Rows are one point carried round by a steady rotation, each followed by how many ticks it has turned.
The counts run from 0 to 1293.
[ -7.7  -7.8 -20.4 -16.3 -32.2  -9.1   9.0 -19.9   6.2   1.5 -21.1 -11.5
  -6.2   1.4   3.3   4.3  11.4  22.3  -9.7 -16.3  -7.7  19.3 -11.9  11.8
  -0.7  -1.0  -7.1  -4.0  -2.5  -8.8  -1.3  22.4  -2.4 -17.5  39.0   4.2
  15.4] | 134
[  3.0  14.5   4.6  12.3  -7.7  20.5   2.4  -4.9 -14.6  -2.7  16.5  12.1
  31.5   2.5   4.7  -7.1  -1.6  10.3 -17.7  -2.5 -33.3  -1.0 -25.4   1.7
  -1.2   5.5  15.1  -4.3   5.8 -26.7  11.3  15.2   6.5   0.7 -13.0  -2.6
 -23.7] | 1219
[-22.4  27.2 -14.5  -5.3  -8.2 -11.8  -8.3  -1.2  -4.0 -19.5  16.9   6.7
  18.4 -24.9  -8.7 -11.8  -3.1 -10.8  -7.6 -15.3  -6.1  -2.1 -18.2  16.7
  -2.6   0.7  20.8 -16.1  16.5  -9.1  15.3  10.1 -16.0  10.2   2.1 -13.3
 -23.6] | 320
[-20.5  18.0 -10.4  -9.8   9.7  -4.6  10.5 -15.4  -2.9  -4.0   4.4  -0.5
  11.8   1.4 -15.6  -0.7 -13.3  -4.2 -25.5  19.9 -15.2  -1.3 -16.6   2.7
   7.2  16.7  28.4  16.9   0.6   3.9   3.5  -2.7  36.3  -1.5 -20.3 -18.8
  -0.8] | 214
[-15.3  -2.9   6.7  -1.4  21.8 -14.6 -18.2 -10.5   4.9   3.5  10.4 -14.8
   5.1   0.6 -20.2   0.6  23.1  -5.4  -6.3 -13.2  -3.3  19.4   8.8  -9.4
  -8.0   2.0   3.9 -16.9 -17.6 -12.7 -26.3  -7.3  -7.5 -15.5 -25.2  19.0
  23.1] | 660
[ -4.5 -12.9  -4.4 -23.8 -12.3  -1.8  -0.5  -2.0  -3.9   3.8   5.7  -0.9
  -4.1  -9.0 -12.4  10.7  17.4  14.3  -8.5 -27.1 -15.9  34.6  -3.7  -1.9
  -5.7 -13.0 -20.5 -19.7   9.8 -20.7  12.2  30.0 -14.0   0.7  18.7 -11.6
   8.0] | 792
[ 13.8 -13.3  23.2   0.6  11.9   8.3   2.5  -7.6  -8.9  42.0  16.5  13.7
  -6.1  12.5   0.3   4.4   8.3  -9.3  -7.2  12.4  -4.4 -18.8   8.8  -9.5
 -10.6  16.1 -10.8  19.5   0.6  -7.8  19.8  18.2   7.5   5.1  -9.4 -25.6
 -14.1] | 120
[ -1.7  29.0 -12.9   6.3 -17.1   9.4  17.5   3.6  -3.9  -7.1 -12.5  20.7
 -18.8  -4.6 -23.4 -30.9  -9.9  -7.2  15.3  -5.0  -6.4 -13.5  -8.2  17.4
   6.6  14.1   6.7  13.7 -12.3 -20.4  19.2 -19.8   6.2   5.9  -4.1   1.4
   7.7] | 377
[-17.5 -30.3   2.6  -1.9  15.3   7.2  16.9  -2.1   9.6 -13.1 -23.8  12.7
  -2.7   1.1  16.3  32.6  -2.3  -1.4  -9.9  21.0   4.1 -12.7   3.7 -13.0
   3.8   5.8   7.9  17.8   9.8   8.8  -6.9   2.7  32.3  -4.2 -22.9  -9.7
   3.3] | 1207
[ -9.2  -4.2  -1.1 -10.9  -1.6 -13.4  -1.2 -25.3  12.2 -21.8  -3.6 -22.7
  -3.1 -26.9  -7.5   5.5 -22.1   7.6   0.0   4.4   8.9  19.6 -24.9 -16.3
   8.2 -11.7   6.3  -6.9  -4.3  10.9 -26.8 -20.9   7.2 -16.4  -5.4  14.5
  17.0] | 1235
[  1.0  -6.0  -7.3 -27.0   1.6   3.5 -15.5  17.5   7.0   6.3  11.4   9.6
  -6.7  -0.7   9.2  20.9  24.4   9.0 -21.6  -9.7  -0.3  27.4  12.5  -7.5
 -10.5  12.7 -12.3 -20.6  17.2 -13.0 -12.2   6.7  19.1 -13.2  18.3   6.0
  -3.1] | 1126
[ -1.0 -22.2  20.4 -27.6   4.8 -15.8  -7.3  -3.8  -8.6  -7.4  -0.3   4.9
   9.4  -6.6 -13.6   9.5 -21.3  11.6  17.4  -6.5   3.1  10.4 -13.9 -29.6
  -6.9   9.7 -23.9 -12.3 -16.2  20.0  -6.2 -30.2 -11.3  -1.5  -7.1   9.0
   6.3] | 863
[ 14.8  -9.4  26.4  23.6   8.0   2.9   3.9 -30.3  -8.7  -1.0  -1.8  -5.3
  -6.1  -5.0 -24.7   3.6  -8.2 -26.8  10.3  15.9  10.8 -10.3  -9.1   6.5
  15.4 -33.0   1.8   8.3 -14.9   3.8   5.4   2.2  -1.2  18.2  -7.0 -11.8
  17.9] | 1178
[-24.0   5.2   8.7   5.1   0.9   8.5   1.3  -3.2 -19.3 -21.9  -8.3  20.7
  16.7 -10.6  -4.4  -2.8   8.8 -21.3   4.4  -2.3 -14.3 -21.8 -16.4  23.0
  -1.8  -2.8  21.2 -12.3   4.9 -11.4  30.5   9.8 -23.1  14.9  -4.1 -15.9
 -16.0] | 219
[  4.2 -15.4  16.8  -6.7  14.4  16.7 -11.9   9.0  -5.5  19.1  22.0  -1.4
 -20.7  -0.9  -8.7  17.8  23.0  -0.7  -9.4   3.5  -4.8  20.7  11.3 -22.0
  -8.3   8.2  -8.4 -14.4  -8.0 -31.5 -18.4 -11.3  15.9  -4.0 -12.9  12.3
   7.0] | 1291
[ -8.8 -30.0  25.1  -9.7   5.9  17.7  -5.0  -0.6   8.4  13.2   1.4  15.2
   1.6   3.9   7.5  39.0  14.4   4.8 -18.4  14.4  11.3   1.1  18.9 -16.5
  -1.8   0.2   3.8 -13.2  -9.1   8.7 -23.5 -11.8   9.2  -5.2   2.1   6.1
   3.9] | 696
[ -3.6  -0.8  -3.8  -6.0   5.0   7.7 -11.2   9.8 -15.2 -21.6  14.1  12.6
   8.7  -6.3  -8.1  -2.4   3.2  15.1   2.1 -26.1 -20.9  13.4 -13.4 -17.8
  -8.6  18.7  -2.7 -20.3 -11.8 -23.0  -6.7 -23.4   3.0  -8.3 -16.3  27.0
  -4.2] | 1293
[  3.7  -6.6  -6.8 -12.5   3.3 -12.2  11.1 -27.3  10.7  12.9   8.8 -28.6
 -28.5 -26.3  -7.7  -2.7  -9.1   3.0 -18.2   2.3   9.1  11.5 -19.0  -4.1
   4.4 -16.3   4.0  25.3  14.3 -10.6   3.2  11.0  16.1  -7.1   3.8 -18.4
  10.0] | 975
[  5.0 -31.4  16.3  20.5 -19.7   1.6  10.0 -11.6  11.9  20.5 -15.8  -6.0
 -16.8  -5.0  21.7   9.8   1.0   5.0  21.0  -3.8  21.3 -18.1  13.7  -7.2
  -6.0  -6.7 -17.7   2.9  -9.1 -11.7 -10.2   2.4 -33.4  -1.5  11.1   4.0
   2.9] | 1000
[ -5.9  -4.9   4.8  -7.9 -17.6 -12.5   2.1 -27.8  17.7   7.1   5.4 -24.1
   3.6 -23.1  -7.6  17.2 -17.1  15.1 -11.0  15.7  12.2  15.1 -15.1 -10.5
   7.0 -17.5   2.7  -7.1  -9.4  16.5 -31.9 -18.2   1.3 -12.2  12.7   3.6
  10.8] | 501
[ 13.2  13.2  -2.4  19.0   6.3  16.9  -6.4  -4.8   1.6  13.6  27.6  15.2
  12.9   5.9   7.9  12.6  18.3  -7.0 -34.9  -9.8  -3.7  -5.4  11.1  13.9
  -5.1  -4.2  18.5  -8.4  14.7 -13.4  -8.4  31.4   8.9   1.0   5.6  -6.8
 -17.7] | 588
[  6.5  12.1  -3.7 -11.1 -15.1   6.2   5.2  -0.1  17.5  23.3  25.8   9.3
  21.3  -3.4   1.5  11.0  -4.4  29.5 -32.3 -15.2  -2.0  19.6   1.3  -5.0
   5.8  -6.2   4.7 -13.6   5.0  -1.5 -18.3  20.8   6.4  -1.6   8.9 -10.1
  -9.7] | 95
[  8.3 -16.0   6.0   5.2   6.5  10.2  -6.0  -2.2 -13.7  -8.3   1.5  13.7
 -11.5   3.3  -9.5  14.7  33.1 -22.6   2.6 -13.0  -3.5   2.7   5.6  16.2
  -4.7 -13.6  -7.1 -12.7   9.7 -25.5  17.9  33.9  -7.4  17.0  15.8  -6.7
   3.9] | 1285
[  0.5  -0.1 -27.9 -17.6 -27.7 -17.3  -0.1 -24.6  -2.7  -9.1 -22.8  -8.7
 -15.9  -2.5 -13.7  -4.2   9.3   8.2   6.8 -18.2  -0.6  10.3  -8.2  15.3
  -3.2   4.6  -8.2  -4.0  -7.3  -3.3   1.1  -4.8  -4.3  -9.4  40.9  11.1
  19.4] | 868
[  2.9  -2.3 -10.2  -6.5 -27.7   5.8   0.9  -4.7  11.2   6.4  19.1   0.6
  16.7 -12.3   3.3  23.5   1.3  26.4 -24.3 -19.9   0.5  19.8   2.0   1.1
   0.8 -19.3  -0.8 -23.8   6.0  -8.6 -22.1  16.7  -7.4   4.8  28.4  -3.5
  -8.8] | 96
[-18.1  -6.8  -4.4  20.5  13.3   1.3  25.9 -15.2  20.5   6.4  -6.9   0.5
  -0.5   1.9  -4.5 -11.5  -2.2  13.0 -23.4  -2.4   2.7 -19.8   4.2   1.2
   9.4  -2.7  23.6  30.3  -3.7  -0.1   4.7  18.7   6.4 -16.0 -31.2 -13.0
  17.6] | 75
[ -7.1   0.1   6.9  -2.3   8.9 -15.5 -14.2 -10.8  10.0 -10.5  -3.9  -1.5
  -7.6  -9.3  -5.3  14.5  -0.1 -45.5  30.6  21.7  25.3   9.1   1.3   5.9
   8.2 -10.1  -8.2 -11.6   6.1  11.3 -14.4 -10.9   0.1  14.8 -11.7 -15.2
   2.4] | 249
[ 17.3  -6.4 -25.3   8.9 -10.4  -3.2   6.0 -10.1   1.2 -20.8 -21.3   0.5
  -0.7  14.5  31.5  10.8  -8.0   2.0  18.7   3.0  -4.4   4.4 -22.5  -2.7
  -1.1  15.8 -19.4   9.9  23.0 -13.9  -6.2  17.0  23.6  -9.2  -5.5   5.3
 -13.4] | 310
[ 15.9  16.5  -7.3 -17.6  -0.2   9.3 -14.7  20.4 -16.9  -6.4  17.5  27.7
  13.8   7.5   7.3  -4.7   0.3   6.0   5.5 -16.9 -11.5  -3.8  -9.4 -12.4
 -16.1  35.4  -6.9 -13.7  10.8 -13.3   9.6  -9.5   1.6  -4.6   1.4  13.3
 -28.5] | 125
[  3.8  -6.5  -0.2 -26.8 -10.9  -6.9   0.4   6.7   0.7 -17.3 -26.1  30.8
  -2.4   1.6   4.1  -9.3 -14.7   4.7  28.3 -11.1  18.6  -9.0  -8.3  -2.7
  -1.7  17.3 -20.1  -7.1  -0.2  25.4  10.8 -24.4  -5.6  -3.5  14.0  14.0
   2.6] | 535
[-13.4   1.3 -11.4  16.9 -22.3   8.3  22.2 -21.1  10.4  11.3 -26.3   6.3
 -17.1   3.9  12.4  -8.0  18.2   4.2 -11.5   8.4   0.2 -22.6   6.4  28.7
   3.0   1.5  17.5  15.1  -3.6 -19.0   7.5  12.0   4.0 -16.9  24.0  -1.0
   8.3] | 1138
[ -4.5   5.8 -10.8   0.0   6.8   6.2  14.5  -5.0   6.6 -22.2 -29.0  25.9
   5.7   9.6  -3.3 -26.7   7.0  13.4  -9.2 -18.8  -4.4 -10.6  -9.9  18.7
  13.6   1.6  18.1   3.4  -2.8   5.9  15.0  18.7   2.9 -18.3  -1.5  16.1
  21.7] | 1136
[ 12.5  29.3  -4.8  -0.9 -20.2  -0.3  -2.8  -6.5   7.8  31.1  30.6  14.0
  20.7  -3.3   7.5 -11.6  -0.7   8.6  -9.0  -4.8   1.3 -12.0  -1.5  12.8
  -4.5  11.0   1.5  -5.7   9.8  -1.3   9.6  14.7 -15.3   6.5  23.1 -15.0
 -34.6] | 423
[-18.3  15.3   5.2  -5.3   1.7 -13.9   9.2 -12.2  21.4 -14.9 -24.6  10.3
   6.3  -8.9  -7.8 -18.8 -27.7 -18.4  20.1  15.4  19.5  -3.2 -14.1  12.8
  20.2  -0.7   6.2   0.2  -1.0  25.6  -1.8 -13.2   1.7  -1.5 -18.3 -10.1
   8.0] | 908
[  5.9  16.4 -11.6   0.8  -2.6 -15.9   1.8  -8.0   1.9   7.7  24.7 -13.1
   4.6  -6.4 -33.2  -8.4  -1.5  -3.0   1.4 -27.5 -11.9  30.6  -4.2   0.8
   0.5 -15.8 -12.7  -7.6  -2.7 -26.7  -0.7  16.7  -9.0  11.8 -16.1 -17.4
   8.8] | 420
[ -7.7 -13.8  29.2   2.1   3.3  -9.6  -9.2   1.8  -6.3   9.6   7.1  -0.7
   0.2 -13.5   5.1  -0.8   1.2 -12.7  34.3  -5.3   4.8  -6.9  -2.6 -13.1
 -12.8   3.1 -21.0 -14.5   1.6 -12.5   9.8  -8.0 -42.5   5.4 -22.5  -7.2
 -16.0] | 490
[ -5.4  11.5  15.7  -4.4 -28.2   8.8   1.3 -13.1 -12.4   4.5   9.2  -1.3
  -6.8 -24.9  -8.3  -1.2  -8.7 -19.2  18.4  17.6  -5.5  11.0 -20.4   9.9
   6.1 -15.0  -9.5 -14.7   2.6 -26.2  18.9  -7.7 -16.7  21.2  10.1 -19.4
 -10.1] | 53
